One turn moves every row onto another: examples first, then more rows asked
k_549: [  1  -5 -20 -16 -11   7 -14   2 -22  10   7 -10  23  10 -20 -24  -3   9
   8  15  18 -15   8   9  -1  -5 -41   9  29 -16  -5  20 -14  11 -11  16
   5  25   7 -20  13  -1]
k_492: [  3   0 -27  23  10  -2 -15 -21 -15   4  14 -28 -15  -4   4 -20  29  -4
   5 -22  -6  -3  19 -22   7  -2  38   3  15  18  26  -6   7   7  21  -7
  -8  -3 -18  13 -16 -28]
k_943: [-20  -2 -17 -12  10 -21  20  19  -7 -40   1  14 -17  13  21  -2   0  -4
  15 -29   0  -5 -30  -9 -12  -2  11 -27  13 -15   0   2   5  -5 -17   4
 -25  -5   0  21 -27   3]
k_83: [-16   8 -28 -19  20 -24   9  15 -13 -17  -7 -29  30 -15 -13 -14  -6  21
  14   8  14 -34 -10  17   3 -17  35  -5  -2   5  -8 -19   0   5   0  38
   2  -6   0   9   3  -9]
k_775: [ 14   6 -12  37  28  -2  -7   0 -19  32   1  -8  -3  -8  -6   5 -17 -23
 -15   3  -6 -12  23   3 -13 -12 -12  -5  31  11  35 -12 -13  -3  18   3
   3 -23  -9 -14  -2   7]
k_336: [  6  -3 -14  -2   7 -18  12  -6  -6 -10  13  14  21  13  -9 -12  -7 -17
  10   8  23  10   6  35 -11 -15 -40  -1  17 -14  -8   9  -9  -6   3   9
  14  24  17  -9   9  -9]
k_511: [ -1  -1 -25   2  -1   7  15  -5 -18  -1   8 -31  -4  -4   9 -24  34  11
   5 -16  -1 -11  -3  -4  18   3  55   0   1  12  11 -16  22  14  -5  23
 -14  -1  -2   5   1 -38]
k_459: [  8  10 -23 -13  21   4  -1  -8  13  17 -28  -7  -6   9  -6  -4   1  10
  14  -4 -28 -12 -29  34   0  11   1   2 -18  18   1  22  -8   5  22 -24
   6 -30  15 -27   3  15]
k_366: [-14   1 -46   3 -13  -2   8  -1 -18 -11 -23 -12  -6 -35   4  -1 -20  20
 -20  -7  16 -30   6  -6   4 -12  37  -7   6  -6  15 -16   5   5  -2   9
 -37   5 -15 -23  -7 -10]
k_827: [ 25   3  -8  12  33  -6   5   0  45  19   0 -16 -19  -1   0 -12  19  -8
  17  -8 -23  12 -15 -12   4  19  -5 -28  -7  -7  28  -7 -27   5  -6  18
 -15  -6  -8  -5  -5 -11]
k_254: [  6  16 -15   4  34  15   3 -13 -37  24   5   3  -5 -15 -14   9 -16 -18
 -14  28   2   4  31   4  15  -4   6 -31  19   3  35  -2  -2  -6   3   6
   3  -3   4 -22 -17  17]
k_114: [ 18 -10  -6  17  20   6  -2  -6  31  12   1  -8 -25   1  17 -16  14   0
  14  -8 -19   3 -23 -10  -8   3 -19 -32 -10   0  17 -17 -20   9   1  38
  -9 -15   7 -29 -20 -14]
k_987: [ -1 -20 -14  -8   1  -8 -13 -10 -10 -15 -11 -10 -16 -33  -7 -21 -22  23
 -22   4  40 -19  32 -12   2  -6  22 -13   3  -9   3   0 -14  -8  -5  -2
 -24  -3 -19  -8 -12 -15]
k_500: [ 11  -2 -53 -14   7   9  16  -2  13  12  -3   0   8   3   2 -15  10  23
  26  19 -16  -5 -12  16  -4  -1 -15 -12 -19  21 -16  19  -2  23  22  -8
  15  -3  17 -26  -8  20]
k_430: [-14  -1 -12  -8 -26  -1  -7 -50  23   8  19 -14   4  14  -5  12  19   8
  14   9 -13 -31 -13   8   1 -23  22   8  24  -6  -7   5  -9   6  11   2
 -11   4  -4  -7 -10  -3]
k_6: [-20  10 -28  -8 -11 -12  10   4   6 -33  -4   9 -13   7  27   8   2 -20
   5 -27  -7  -7 -35 -16  -2 -10  27 -21  30  -6  -4  -1   0 -10 -14   0
 -20  -4 -11  14 -12  21]
k_636: [ 14  -7  22  -6   5  -2   4  17 -17  25 -26  20 -21  -6   0   1 -18  -2
   8   9  -1  -6  -8  -8  -4  45   1  -4 -13  17  -4   9  -6  16 -20 -12
 -30   0  -3  11 -16  14]
k_804: [  2  -1 -29 -11  17 -10   6  -7  24  30 -29  -5  -8  21 -22   6   1   9
  22  16 -23 -20 -16  20  -5  13 -11   1 -17   6  -2  23 -23   8  12 -26
 -12 -15   2  -4   4   3]
k_677: [ -2  12   5   9  12   9 -17  29  -2 -13  27  -5  -3 -14   8 -11  -1  -9
  14 -23 -10  22   1   5  11  10  -2 -42  11  27 -18  -6  26  13   8 -19
  -8  23 -15   5  13   0]
k_777: [  5  -6  10 -13 -14  32  -1  20 -41  17 -24  -8 -30  -5   5  10 -15   6
  -2   4  13  -3  -9  -9   5  30  12 -24 -13  -1   7   5  10   4 -15   2
 -33   5   7 -16 -11   9]
k_760: [ 12 -13  -2  21  32   0  20   9 -17   7  -4   1  18 -11   9   7 -42 -19
 -14   5   8   9  20   3  -8 -16  -2 -21  20  26  26  -4 -26 -13   9  12
   6 -14  -1 -19  -6  11]
k_167: [ 18  -3  -2  30  20  -8   0  -5  -4  29 -16   6  -1 -12 -13   9 -25 -30
 -15  14 -12  -8  24 -15  -2  10 -11 -12  26   5  30  -3 -24  -6  10  12
 -20  -6 -23  -2  -6   9]
k_810: [ 35  44   0   2   2   4  -2  -1 -10 -12  26  -5   7  -5   2 -11   4 -22
  25 -40   0  26  -7   7  -1  12  -6  -8  22   8 -17   9  17  18   0 -16
 -15   7   3  -3  -6   3]
k_90: [-11   2 -19 -23   9 -29   0  12   7 -29  -1  -2  31   2 -11 -18 -11  10
  18  -1  25 -17   7   5  -9  -8  27   0 -19  13  -5 -11  12 -10  21   5
   6 -17 -15  18   9  20]
k_461: [ 14  22   8   0   2   7  -9   6  -2 -17   9  -1  18  -8  -5 -11  -1 -25
   9 -39  -1  12   4  -9  -4  25 -16  -4   4  19 -15 -10  28  10   6 -22
 -10  -8 -10   2  29  16]
k_274: [ 18  16   7  -4   3  -6  -4  10  24  -5   9  -1   5   2  -8 -22   3 -24
  15 -30  -1  12  -2 -12   8  34  -6 -18  17   2 -15   3   8  13  -3 -27
 -29  -1 -17  13  26  11]
k_304: [ 17  19  -5 -12 -13  13 -16  20  -4  -4  26 -38   6   1   5 -11   9 -15
  26 -32 -12   7   5   4  16  23   1 -16   8   2 -14  -6  25  27   4 -13
 -11   1  -5  -1  31   2]
k_460: [ -3 -11 -29  -5 -17 -10 -16 -14  -5 -11 -16 -15 -12 -32   1  15 -23  11
 -25   5  25 -25  22 -11   0 -18  30  -4  12  -5  -3  -9 -15 -11  -9 -12
 -18  -1 -23  -5   0   5]
k_614: [ -9   3 -49 -21   7  11   1  10  -7  15 -33 -30   7  14 -14   2 -14  25
  13  13 -19 -11 -19  19   1   6  -7   1 -20  18   2  11 -17   7  19  -1
  15 -11   2 -21   8  14]
k_199: [ -6  -7 -12   5  17   7  -1  21  30   0   5 -41 -11   1  17  -7   7  -7
  23 -18 -20   3 -24   2   5  -2 -12 -46   4 -18  17 -12 -17   5   2  37
  -3   9   5 -21   2  -9]
k_166: [ 13  -5  -2 -13  22  -8 -14 -15  -9  -4  12  -3  18   6 -27 -29   1  -3
  -8  10  34  -2  12  10  -1   3 -42  -9  22 -21  -2  -4 -13  -4 -20   6
   2   4  13 -13  17 -10]
k_556: [  8 -15   7  -4   6  14   7  16 -33  18 -14  22 -19  -5  -2  -8 -24  11
  -9  12   2   5  -5  16   5  18  21 -32   4   8 -14  26  12  -4  -3 -17
 -17   9  25 -21 -22  21]
k_993: [  5   0 -17  14  33   4  -2   6  25   2   5 -27 -21  -2   2 -11  -6   1
  11 -18   5  30 -25 -16  -7 -12   2 -46 -11   8  16 -18 -23   0  12   9
 -18  -9   4 -34 -14 -19]
k_391: [ -8   8   0 -16   3  -9   6   1 -20   8   5   2 -14 -33  15   4  -8   7
  -2  14 -22 -11 -19   8  -4   2  36  34  21  -4  -4  11 -23   9 -18  17
  15  -3   2  11 -36   9]
k_756: [ -7   2 -13 -27   9 -25  -7  11   8 -18  -2 -18  19   0 -11 -11   6  11
  15   9  22 -11 -12   4  -7  -9  39   5 -11  -2 -17 -16   1 -23  -5  23
  20   0  -1  25   9  12]
k_318: [ 13   9 -23  14  27  17   9  15  22  17  26 -19 -30  -4  20  -3   4  -2
  28  -8 -29   2   8  -3  -9  -6  -7 -47   4 -11   6 -25   4   6   2  11
 -11   6   6 -16 -26 -11]
k_726: [  1   7 -32 -21  12  11  -9 -10   5  16 -17 -11 -18  14  -8  -8  -3   4
  20  21  -3   2 -16  24  -2   1   2   5 -31  26  -2  -2  -7   5  40 -24
   3  -8   6 -27   2 -22]
k_411: [ -8  19  -3 -15  14  -9  26  -9 -21  -6   5   7  -5 -30  14   8 -10  10
   0  -1 -30 -12 -14  22  -1   7  27  23  19  -4  14  27 -15  13   1  -1
   4 -19  -8   6 -37  17]
k_743: [  3   6  -3  29   3   8   8  11 -38  26  -3  -8   0  -9   1   5 -23 -28
 -16   1  -8   5  15   2   8   2   7 -20  36   2  33   9  -9   4  11  34
   3  -9  -5 -13  -2  26]
k_533: [  9  -2  -6  -8  24 -23 -13  -3   2  12  -2  -1  20   8 -37 -27   4 -10
   6  25  23  -8   8   7  -2  12 -37   2  21  -8  -4  12 -22  -1  -5   0
  -1  13  -6  15  20  -8]
k_854: [ 31   5  17 -24   0  38  -2  -8 -34   9 -15  10 -20  -6  14   2 -20   0
  13   8   3  -9   2   7   0  21   1  -3   1  29 -14   9   0   4  -7 -15
 -29   5   5 -17 -30 -13]
k_408: [-16  17 -14  -4  -2 -10  21   7 -43  -4   6   5   6 -34   9 -12 -11  13
 -10  -2 -13 -12 -18  12   8   4  34  26  24  -1   7   0   2  28 -17  31
  -7   4  -3   0 -24  -6]
k_287: [-20   0 -14 -10 -16   1   7 -27  -6  -2  11 -22  23  -6  -9   3   8  23
  13  -1  -9 -51 -13  21   7 -20  25   8  25  -4 -11   7   7  25   5   6
 -30   9   3 -15  -8 -21]
k_996: [-11   2 -27 -22  19  14 -10  -9  -3 -12   9   3  28  -2 -37 -24   1   2
   2  19   1   9  14 -11   3 -13 -37 -12   8  -1 -21   9  -1  -3   4   7
  11  25  -1 -21  11  -9]
k_607: [-31  11 -26  -7  -3  -2  32   8  -3 -33   2  -1   8   1  19  -6   9 -14
   5 -24  -1 -24 -24   3   9 -17  29 -22  34 -12   8  -4  17   0  -4  22
 -30  -4  -5  -1   6  -7]
k_953: [  5  -4  20  -5   6  10 -10  14 -34   6 -29  16 -32   3   4   3 -15  11
   5  -7   6  -8 -20  14  -7  30 -15 -16 -13  15 -18   6   4   2 -26 -14
 -22   5  11   0 -17  -2]
k_640: [ -9  -9   1 -10  -9   3  -1 -53  14  -1  16  -3   4  14  -5  -6  19  20
  20  10 -20 -27  -8   9  -1  -7   5  10  10 -12   2   7  -8   8  15  21
 -12  12  -2  -6 -34 -23]
k_539: [ 10  -9 -22   7   0   1 -13 -10  -7   8  16 -28 -16  -7   8 -15  34  -1
  -1 -14  -2   8   5 -35   4   0  49  12   9  10  14 -19  -1  -3 -14  11
   1   5  -7  14 -11 -22]

k_539 turns into k_430
k_677 turns into k_996
Now find these:
k_993 turns into k_726
k_827 turns into k_804
k_549 turns into k_743
k_511 turns into k_287
k_953 turns into k_461
k_411 turns into k_943

